A single turn carries every row of the set below to another of its rows. Some are shown first; where does it send the rows asked next?
Z859: [  5   6   0   8   2  -3  11   5  -3  -1   7   9  -4   3 -11  -2  -4   9
  14  -1   0  -2  12   0  -4 -13  -8   0  -1  -1   1  13   6  -2  -1   8
  10  -7  -8 -12   3   6  -3  -5]
Z417: [-12   4  12  -3 -13   8  -8  -2   3  -4  -1  -3   0   3  -8   5 -14   1
   8  -2  -7   0  -6   5   0   9  -9   6  -6   1  -2  -4  -3   0   1   3
   3  -1  -3   7  10   4  -1  -3]
Z785: [-11   7  11   1  -5   8  -7   1   4  -9  -3  -6   8   1   0  -2  -9   2
   2   1  -8 -10  -1   5   3   5  -5   5  -5   9  -5  -5   3  -1   2   1
  -3  -2  -4  10  13   8   5  -4]
Z47: [ -9   9   9   2  -5   4 -12  -3   3  -3   0  -5   3   3  -1   1 -15   6
  -1  -1 -11  -2  -1   7   4   3  -8   5  -6   6   0  -7  -6   1   3   4
  -1  -2  -5  11   9   0   4  -7]
Z316: [  2   3  -2  -7  -4   1   6  -4  -4   7   4  -6   3  -8  12   0   6   0
  -6   7   6   3  -5  10  -4  -6   5   1   9  -4  -2  -3  -2   8  -3  -5
   1   3   4  -8  -9 -18  -2  -7]
Z416: [ -3   2  10   3  -4   8  -7   2   6  -6  -3  -7   5   6  -6   5 -12   1
   6   1  -3  -7   3   4   0   3 -13   7  -7  13  -9 -11   0  -1   6   1
  -3  -4  -5   6   7   8  -3  -8]
Z480: [  5   3  -1  10 -10  -2   7  -6   4  -4  -1   4   0   4   0 -10  -9   9
  12   2   6  -2   5   3   1  -5 -13  10  -5  -1   1  10   1   0   7   4
   7  -6 -10 -15  -5   9   7  -7]
Z73: [  6   1  -7   5   1   4   5   2   5   7  -2   8   7   1  -2  -3   5  11
  12   3   3   1   6   0  -1  -7  -8  -3   0  -7  -1   9   4  -4   5   8
  13  -4   0 -22  -6   1   7  -7]
Z281: [ 10   6  -3   2   7  -9   3   9  -8  -2  -2   2   1  -2  -1  -1  -4 -17
  12  -2   0   2  10  -8   4   0  12 -15  -1   1  -8   7   9  -7   1  -2
  -1  -1  -9   5  -7   8  -6  -2]
Z483: [  8   1  -7  -9   0   1   3  -5   5  -3   1  -2   1  -3   9   4   6   2
  -3   9  13   0   3  12  -2  -6   3   3   9  -6  -9  -5   4  -2   2  -8
   2   4   6  -7  -5 -12 -10 -11]
Z165: [  3   8  -8  -2   5  -6   5   9 -10  -5  -5   0  -2  -6   0  -4   4 -13
  10  -1  -2  -2   4  -4   5   0  13 -12  -3  -1  -2  12   9  -7  -9  -2
  -2  -1 -10  11  -4   5  -2   6]
Z110: [  5   5  -1   0   5  -4  -1   9  -7   1   2   2  -7  -4  -2  -3  -4 -12
  11  -1  -8   5   4  -9   2   2  18 -13  -4  -1   3   5   8  -6  -5   4
  -2  -1 -15   7  -6  -1   2   4]
Z585: [  5   4  -6 -10  -6   1   3  -5   1   1   1   1  -1  -9  10   4   6   1
  -2   0   7   5 -10  12   0  -2   4   5  14  -8   1   1  -2   3   0  -6
   4   8   8  -8   3 -12  -1  -6]
Z545: [  2   2  -6 -10  -3   5   4  -1   3  -3   2  -9   6  -6  12   0   5   4
  -6   9   8  -3  -4  15  -5  -6   2   1  10  -2  -3   0   5   3  -9  -8
   5   5   6  -4  -3 -15  -3  -4]
Z911: [  1   3  -4   2   1  -5   3  10 -11   1   5   7   0  -4  -2   2  -6 -15
  12  -3  -6   4  -3  -7   3   8  16 -12   2  -1   1  13   7  -4  -4   1
  -2   1  -8   2  -2   4  -3  -1]

Z281 goes to Z416
Z911 goes to Z417
Now find these:
Z480 goes to Z73
Z545 goes to Z165
Z110 goes to Z47

